Families of rows that turns and mirrors carry onto each other, the same ones carrying the whole set onto itself: the rest of each named row's family, in list order:
3 families of 6 rows:
J438: [-11.4   2.8 -12.3   8.8  -4.7  -1.3  26.5  -5.5   7.0   1.0  17.6  -2.9
  -9.2]
J606: [-21.2   5.9   0.9 -11.3 -15.1   6.2 -20.7  27.8 -22.8  -2.4  -1.6 -10.8
  -7.6]
J500: [-18.4   9.6 -17.5   2.0   4.8  12.2 -18.3  26.6 -20.5   5.6 -15.7 -13.2
 -11.3]
J62: [-25.0  19.2  16.2  -8.4  19.2  15.6   6.1  18.5  28.1  -7.8  12.0  -4.5
  -0.5]
J794: [ 10.7 -14.6  10.7 -15.8  17.0  26.7  -9.7   8.7   7.3  -2.7  15.9   3.6
  13.2]
J518: [-17.3   5.0 -14.0   9.1  29.0  20.2 -14.5   3.0 -20.1 -11.1  -1.4  18.4
  10.7]
J422: [  0.9 -13.8  11.3  -9.7  26.0  35.1  -8.6  16.1   7.9  -0.5  10.0   6.6
  13.0]
J576: [ 14.4   3.7  22.1  20.2   1.2 -11.3 -14.6   9.5   0.0   3.0  -8.6 -11.4
  -5.3]
J933: [  3.2 -23.1  21.4 -11.5   1.2  20.6 -10.3   9.7  -2.6  -4.1  14.9  10.4
  14.1]
J415: [ -5.0   8.8   1.5  24.8  21.2   8.3 -10.5  -0.6 -26.9 -16.1  15.8  13.4
   9.7]
J25: [-19.2  30.1  23.9   3.5  13.4   6.0  -1.8  22.1   7.4 -14.9  24.7 -11.2
  -2.6]
J952: [-12.8  13.4 -16.1 -10.8  -0.2   9.3 -21.5  24.1 -20.9  -0.4  -4.9 -16.2
 -10.1]
J58: [  1.1  -0.9   1.9  15.2   1.6  -8.7  -5.8   3.2   9.3  11.6 -26.7  -6.8
  -9.1]
J314: [-17.1   6.0  -3.2  18.6  24.5  17.8  -8.0   3.5 -27.8 -12.0   0.3  23.4
   4.7]
J240: [-22.7  -2.6  -0.2   8.5 -16.3  -1.6  22.8  -0.8  -3.8  -4.1  21.2   5.6
  -4.6]
J371: [  5.2  -1.0  18.5  18.0   0.2  -5.9  -4.4   8.5   5.6   9.9 -24.8  -1.5
 -12.0]
J465: [-27.2  23.7  26.6  -3.9  16.5  16.8   4.9  24.9  15.6  -9.9  12.3  -0.6
  -5.4]
J874: [-16.4   0.3  -6.3  16.4   1.3   4.0  29.5   0.8  16.2   6.5  10.0  -2.2
 -10.0]

Same family as J58: J500, J62, J518, J422, J874
Same family as J371: J438, J794, J952, J314, J465

Families of rows that turns and mirrors carry onto each other, the same ones carrying the whole set onto itself: the rest of each named row's family, in list order:
7 families of 4 rows:
J912: [-25.2  -5.9  41.9 -28.1 -12.1  18.8 -21.0  -1.6  -7.2   8.9  -3.8]
J556: [-19.5 -16.6   4.2 -30.5  27.4 -20.3 -18.9   7.9   9.4  13.8 -17.8]
J437: [-28.6   2.0   8.9  -9.9  -3.0   8.1  -6.7  21.8  -4.1 -12.5 -34.0]
J289: [-37.6  -1.6   9.8 -15.6  -9.5   8.3 -10.6  20.2  -1.1 -17.1 -22.2]
J678: [-34.0  -0.9   4.0  -7.2 -12.0   3.5  -8.3  23.9  -6.2 -11.7 -24.4]
J102: [-18.9 -14.9  13.0 -31.5  24.3 -22.6 -13.0   6.6  11.0  24.0 -18.8]
J515: [-32.4  -0.6   4.5  -5.5  -9.8  12.8 -11.7  19.1  -5.3 -12.7 -25.4]
J353: [ -8.7   8.0  -6.5  -8.6  -4.9  -6.8 -31.0   4.4  -6.1  44.1 -10.2]
J862: [-26.3 -20.6  13.3 -33.0  21.3 -21.9 -15.3   3.7   5.9  20.6 -21.9]
J668: [-22.3   3.2   2.4  -3.4  -6.9   7.0  -7.4  17.2  -4.7 -16.0 -24.9]
J842: [-24.5 -10.8  11.0 -36.2  28.2 -14.7 -17.9   5.0  13.0  21.1 -22.6]
J116: [-16.0 -15.7  15.8 -38.0  25.0 -20.2 -21.3   8.3   7.6  23.0 -18.0]
J451: [ -7.6  -8.4  34.8 -31.8 -19.3  17.9 -18.6   8.0  -6.8   6.5  -3.5]
J60: [-17.3   7.1  31.1 -26.6 -17.5  24.0 -30.1   8.8 -10.0   5.2  -3.5]
J650: [-12.7   5.6  -5.5 -16.3  -9.7 -12.6 -32.1  -0.7  -7.9  41.1  -1.0]
J612: [ -4.3   7.6   1.0 -17.0  -0.3 -13.0 -28.6  -1.0  -8.8  45.4 -12.5]
J711: [-16.8  -2.4  39.9 -30.1 -18.4  10.7 -23.0  -2.2 -13.5   6.3  -2.5]
J276: [-10.6   7.1  -5.5 -13.1  -5.9 -17.4 -28.5   7.4  -7.1  43.0 -10.8]
J951: [-20.4  10.1  -8.2 -17.5  -9.4 -11.8 -33.1   5.3 -10.0  42.9 -12.0]
J149: [-34.2 -10.0  14.8 -26.9  29.8 -19.8 -22.9   3.2   5.4  24.3 -19.6]
J801: [-26.3   3.6   2.1  -2.6  -8.2   9.7 -13.6  23.3 -12.4 -10.6 -27.9]
J633: [-16.6   0.7  40.1 -27.6 -12.5  20.6 -26.5   5.6  -7.2  10.6  -1.2]
J81: [-16.8   7.9 -10.4  -9.4 -10.6 -15.4 -26.8   7.4  -2.2  40.6 -10.0]
J837: [-21.2  -6.7   3.1 -10.4 -19.0   6.4  -3.7  22.0  -2.3 -11.5 -23.4]
J42: [-23.1 -13.7   4.2 -28.1  20.3 -26.0 -10.8   1.2   5.1  22.5 -23.8]
J461: [-22.4   4.2  39.3 -27.3 -20.4  18.0 -22.5   0.6 -12.6  16.0  -8.6]
J291: [-22.1  -4.1  37.9 -28.5 -13.5  21.5 -27.2   3.7 -12.2   6.8  -5.1]
J529: [-22.2  12.6  -2.8  -7.5   3.6 -10.8 -36.2   5.6 -10.9  42.2 -12.1]

Same family as J437: J556, J650, J461
Same family as J515: J102, J276, J291
Same family as J633: J678, J353, J862
Same family as J668: J842, J711, J951

